Each row below has a hidden score, from 0 to 30, with 15 about the middle. What is it? The score is a weighted sum of the row's numbers plus the product of two more (or one squared), each taken from its middle value.
{-50, -37,  29, -44, -26, -18, -16,  -9,   5, -13, -14,  -6,  22,  32,
 -39, -41,   3,  32} >> 7
{-30, -13, -10, -28,  -8, -21,  -9,  30, -24,  -9, -13, -18, -20,  35,
 -36, -17,  -5,   7} >> 7
{ -4, -19, -47,  43, -24,  61,  -3, -70,  10,  61,  57,  25,  60,  21,
   6, -22,   3, -17} >> 15
{-10,  17, -43,  -4,  -9,  -2,  31,  -4, -20,  14, -37,  20, -23, -27,
   0,  67, -42, -67} >> 13
{-23,  11, -36,   4, -25,   3,  -2,  23, -16, -15, -72,  31, -20,  25,
 -43,  87, -22, -67} >> 22
{ 36,  -5, -56,  57,  -7,  64, -32, -15,  35,  44,  47, -16,  14,  20,
  -5,   0,  69,  11} >> 18
{-50,  20, -30, -10,  29, -22,   2, -32, -24,  -7,  23, -18, -28,  29,
   9, -25,  -7,  15} >> 10
{ 70, -32,   8,  52, -45,  43, -22,  11,  78,  28,  36, -35,  15, -53,
   4,  14,  65,   8} >> 16
{-43,   8, -48,  -6,  13, -15,  -8, -41, -24, -12,  34, -18, -22,   9,
   2, -19,  -4,   4} >> 12
{ 19,  44,  41,  -6,  55, -18,   9,  54, -27, -50, -21,  16, -19, -22,
  -3,  13,  -8,  30} >> 24
{ -7, -27,  -9,  25, -30,  37, -32, -53,  24,  67,  35,  20,  64, -53,
  12, -21,  -5, -31} >> 14
{  5,  53,  41,  -4,  56, -26,   7,  27, -25,  -8, -25,  27, -28,  28,
  29,  -9, -13,  25} >> 13
{ 29,  21, -54,  -5,  11,  -8,  78, -33, -18,  28, -14,  -5, -27, -11,
  81,  40, -44, -49} >> 19
{-41, -32,  43, -58, -44, -18, -26, -42,  21,  32,  -9,  31,  72,   5,
 -24, -37, -10,  22} >> 24
{ 52, -31,  -5,  53, -30,  35, -15, -13,  65,  31,  61, -51,  12,   2,
  18, -19,  72,  16} >> 18
{ 26,  33, -39, -13,  13,  -5,  80, -20, -16,   5, -51,  20, -40, -11,
  74,  58, -55, -60} >> 10
{ 77, -30,  -2,  58, -35,  55, -24,   9,  79,  34,  56, -42,  21,  41,
   3,  10,  77,   7} >> 24
{-29,  -4, -35,  -6,   6, -22,  -5, -18, -23,  -2,  45, -60, -18, -51,
  -7, -39,  11,  26} >> 12
{-21,   8, -46,  17,  -1,  -3, -24,  -2, -22,  -3,  -4, -19, -24, -25,
 -20,  28,   9, -28} >> 13
{ 52, -12, -32,  60, -24,  81, -48,  16,  51,  40,   9,  10,  23,  38,
 -20,  44,  71, -21} >> 13
{-11,  43,  23, -10,  50, -23,   2,  19, -26, -11, -10,  20, -28,  43,
  17, -11, -16,  19} >> 12
{  0,  -7, -27,   8, -12,  -8, -19,   9,   3,  -6,   5, -26, -20, -26,
 -23,  12,  22,  -3} >> 13
{-35, -32,  50, -51, -43, -13, -30, -49,  30,  46,  13,  23,  83,  29,
 -22, -35,   7,  22} >> 29
{-29, -30,  -3, -38, -10, -12, -13,  15, -27, -44, -27,   2, -11, -40,
 -39, -12, -21,  21} >> 10
{ 24,  43,  50,  -4,  47, -19,  16,  72, -28, -38, -43,  28, -18, -26,
 -13,   8, -18,  26} >> 19
{-31,   8, -22, -20,  15, -18,  -9, -13, -25, -28,  14, -29, -21,  -5,
  -4, -15, -31,  11} >> 16
{ 17,  62,  62, -10,  65, -21,  12,  50, -29, -40, -46,  25, -29,  11,
  27,   4, -12,  42} >> 14
{-30,  -2,   7, -21,   8, -26,   0,  22, -25, -11,  14, -34, -14, -54,
 -28, -35,  -9,  19} >> 9
{-22,   3, -28,  17, -24,   6,   1,   5, -20,   8, -38,  29,  -7,  47,
 -29,  73, -12, -65} >> 19
{-28, -33, -11, -33, -10, -15, -12,  -5, -27, -32,  -4, -18,  -2, -14,
 -30, -39, -12,  22} >> 12
{ -6, -18,  -2,  30, -19,   1,   0, -12,  -3,  34,   8,  15,   1,  48,
   3,  42, -23, -78} >> 25
{-30, -38,   0, -31, -13, -24,  -3, -19,   0, -32,  37, -48,  -8,  17,
 -21, -64,   2,  42} >> 16
{-35, -32, -12, -27,  -4, -21,   0,  -6, -11, -35,  21, -58,  -8,   1,
 -27, -49,   3,  39} >> 13
{-39, -34,  35, -45, -36, -18, -14, -21,  14, -11,  -8, -25,  35, -38,
 -35, -42,   8,  35} >> 9
{-29, -35,  38, -44, -30, -16, -14, -29,  19,  -6,   8, -15,  36,   6,
 -29, -45,   9,  42} >> 17
{ 26, -16,   8,   6,  -9,  -1,  46, -12, -19,  53, -34,  26,  -5,  18,
  59,  52,  -7, -76} >> 5
{-36,  11, -51,  14, -11,  -6,  13, -26, -21,   6,   1,  -2, -19,  51,
  -8,  29, -15, -35} >> 10
{ 35, -16, -33,  61, -25,  54, -34, -25,  38,  34,  59, -22,  23,  20,
   7,  -5,  50, -19} >> 18
{ 18, -27,  14,  17, -18,  -9,  27, -35, -13,  56,   8,  12, -10,  12,
  50,  24,  -3, -70} >> 8
{ 21,  43,  57,  -1,  46, -16,   5,  81, -26, -21, -76,  33, -24,  25,
 -13,  28, -19,   7} >> 15
{-29, -27,  31, -20, -36,   1, -41, -38,  28,  54,  13,  30,  76,  56,
 -20, -11,  -3, -13} >> 21
{-44, -31,  37, -51, -34, -18, -17, -54,  17,  20,  24,   1,  60,  18,
 -19, -57,   8,  35} >> 19
{ 73, -22, -26,  80, -30,  91, -37,   0,  75,  39,  33,  -7,  36,  26,
  -1,  26,  80,   7} >> 17
{ 25,  10, -28,  -2,   1,  -4,  59, -15, -16,  31, -17,  45, -18, -21,
  49,  61, -43, -61} >> 14
{ 16, -12, -25,  47, -30,  36, -38, -23,  20,  21,  33,   5,  13, -32,
   7,  18,  17, -38} >> 24
{-37, -32,  63, -54, -47, -16, -21, -41,  36,  27,  14,  -5,  77,  34,
 -26, -38,   4,  33} >> 20
{ 23,  68,  11, -18,  50, -11,  89,   8, -20, -32, -48,  68, -47,   0,
  85,  54, -37, -28} >> 16
{  6,  77,  24,  -9,  61, -21,  83,   1, -22, -19, -24,  58, -38,  40,
  86,  25, -17,  -6} >> 9
{ 13,  66,  12, -17,  54, -20,  86,  -9, -19, -21, -28,  47, -38,  -9,
  84,  30, -34, -15} >> 13
{-52, -32, -13, -29,  -7, -19,  -4,  -4, -23, -39,  11, -33, -11,  -2,
 -34, -53,  -8,  36} >> 8
{-45, -32, -10, -34, -14, -18, -21, -35, -19,  -8,  -5, -12,   8,  28,
 -19, -25, -13,  -3} >> 12
{-20, -25,  -8,   9, -32,  17, -39, -45,  13,  44,  41,   6,  48,  49,
  -1, -20, -14, -29} >> 16
{-38, -39,  -4, -37, -11, -23,  -6, -13, -14, -31,  14, -41,  -3,  13,
 -28, -65, -11,  38} >> 14
{-29, -19, -18, -20,  16, -24,   5, -15, -30, -37,  29, -55, -16, -52,
 -16, -70, -12,  41} >> 16
{-21, -34,  51, -45, -47, -19, -11, -20,  43,  -1,  18, -26,  46,  13,
 -25, -45,  20,  43} >> 17
{-45, -26, -12, -23, -26,  -9, -33, -14, -16,  -3, -13,   6,   9, -43,
 -39,  10, -22, -18} >> 12
{-14,  -3, -44,  14,  -2, -18, -17,   2, -14,  -5,  25, -39, -23,  18,
 -10,  -3,  17,  -1} >> 16
{-27,   9, -45,  22, -10,  -8,  25, -39, -20,  23,  11,   9, -14,  55,
  11,  27, -22, -50} >> 11
{-11, -27,   0,   6, -34,  16, -43, -44,  17,  46,  39,   8,  49, -20,
  -8, -12,  -9, -30} >> 17
{ 29,  36,  49,  -6,  42, -14,   8,  85, -27, -45, -66,  35, -22,  32,
 -21,  19, -22,  18} >> 19
{ 14,  37,  26,  -8,  53, -22,  11,  37, -27, -39, -11,  10, -21, -53,
  10, -14, -12,  32} >> 18
{ 70, -24, -13,  63, -35,  79, -40,  23,  72,  29,   4,   6,  27, -19,
  -8,  52,  66, -11} >> 16
{ 24, -11, -36,  46, -20,  32, -23, -53,  24,  27,  75, -42,   8, -19,
  19, -28,  43,  -9} >> 17
{-10,   2, -46,  24, -11,  -4, -23, -12, -13,   4,   3, -13, -20, -26,
 -10,   6,  11, -17} >> 10
{-18,  -2,   3, -19,  13, -19,  -3,  23, -27, -44, -22, -25, -12,   3,
 -24, -23, -14,  27} >> 15
{-42,  -2, -15, -24,   7, -19,  -5,  21, -25, -25,   7, -25, -16,  32,
 -36, -19,  -3,  17} >> 9
{-23,   0, -40,   5,  -3, -18, -12,  -6, -20,  -2,  15, -33, -14, -10,
 -15, -15,  14,   5} >> 12
{-43, -25, -14, -34,  -7, -13, -20,  -8, -26, -22, -14,  14,   0,  20,
 -21, -18, -25,   6} >> 9
{ 14,  56,  54,  -4,  58, -22,   7,  56, -25, -12, -28,  43, -28,  24,
  18,   5, -16,  22} >> 12
{-39,  -2, -38, -26,  -4, -18, -17, -15, -25, -28,  12,  -8, -25,  -6,
 -12, -13, -24,   1} >> 10
{ 28,  48, -23, -18,  20, -10,  91, -10, -18, -22, -23,  49, -42, -42,
  77,  60, -54, -55} >> 18
{ 20,  53,  55,   1,  61, -21,  13,  47, -25,  -8, -21,  54, -24,  -8,
  19,   2, -16,  21} >> 14
{-39, -33,  36, -39, -36, -13, -32, -41,  23,  41,   0,  23,  72, -51,
 -24, -26,  -2,  13} >> 17
{  9,  49,  46,   3,  52, -25,  17,  46, -28,  -4,  25,  12, -25,  53,
  22, -28, -14,  30} >> 13
{-11, -12,  -8,  18, -20,  -2,   9,   0, -12,  30, -29,  28,  -1,  13,
  -6,  54, -13, -76} >> 17
{ 78, -23, -30,  83, -22,  90, -32, -14,  76,  51,  62, -22,  40,  26,
  18,   7,  92,  15} >> 20
{  0,   6, -33,   8,  -5,  -7,  42,  -9, -19,  21, -40,  33, -16,  31,
  24,  63, -42, -71} >> 12
{ 50, -37,   7,  36, -28,  17, -19,  11,  58,  14,  24, -29,   4,  19,
  -9,   2,  48,   4} >> 26
{ 25,  44, -30, -15,  27, -13,  94, -48, -19,  -6,  -5,  20, -44,  22,
  96,  21, -39, -37} >> 13
{  6,  44,  40,  -8,  38, -20,   1,  55, -25, -14, -47,  53, -32,  13,
   0,   7, -19,  16} >> 8
{-37, -31,  61, -58, -46, -10, -33, -24,  36,  40, -40,  42,  88,  39,
 -38,  -7,  -3,  15} >> 24
{  4,   1, -22,  11,  -8,  -6,  44, -29, -18,  31, -11,  14,  -9, -43,
  26,  50, -35, -63} >> 15
{-33,   0,   4, -23,  20, -19,  -6,  26, -25, -34, -18, -23, -24, -10,
 -27, -14, -24,  23} >> 12
{-44, -31,  -6, -30, -11, -21,  -7,   3, -13, -44,  -5, -34, -14,  -1,
 -35, -37,  -7,  27} >> 10
{ 78, -31,   6,  57, -40,  60, -31,  29,  79,  29,  32, -38,  19, -48,
  -9,  38,  73,  -1} >> 17
{-16, -26, -15,  -8,  -5, -18, -10,  14,   4, -20,   5, -32,  -8,  50,
 -23, -23,  16,  20} >> 19
{  1,  10,  12, -18,  22, -16,  -2,  38, -27, -53, -47,  -2, -16,  22,
 -22,   8, -20,  12} >> 20
{-47, -33,  42, -47, -35, -19, -18, -54,  23,  20,  17,  -6,  65, -13,
 -15, -61,   2,  37} >> 15
{  1, -25, -30,  41, -23,  85, -12, -37,  24,  72,  32,  52,  77, -18,
 -10,  26,  -7, -38} >> 23
{-34, -37,  60, -54, -48, -14, -24,  -6,  34,  13, -26,  10,  63,  42,
 -43, -17,   5,  28} >> 15
{ 13,  53,  51, -19,  61, -16,   4,  69, -25, -48, -66,  47, -23,  13,
  -1,  27, -14,  25} >> 17
{ 13,  52,  43,   8,  64, -26,  23,  22, -29,   1,  29,   7, -23, -39,
  39, -46,  -5,  41} >> 13
{-46,  22, -10, -25,  13, -14, -14,  16, -22, -27, -57,  42, -32,  17,
 -23,  36, -15, -11} >> 6
{-24, -28, -11, -14, -23, -15, -28,  17,  -1, -21, -28, -17, -16,  50,
 -40,  14,  -9, -10} >> 12
{ 69, -24, -40,  82, -15,  91, -29, -20,  74,  54,  90, -41,  34, -14,
  20,  -9, 101,  17} >> 16
{  5,  41,  34, -10,  44, -16,   4,  44, -26, -45, -28,  40, -18, -20,
   2,   5, -13,  23} >> 18
{ -1,  56,  27, -21,  34, -13,  33,  44, -21, -25, -64,  59, -35, -30,
  26,  49, -22,  -9} >> 10
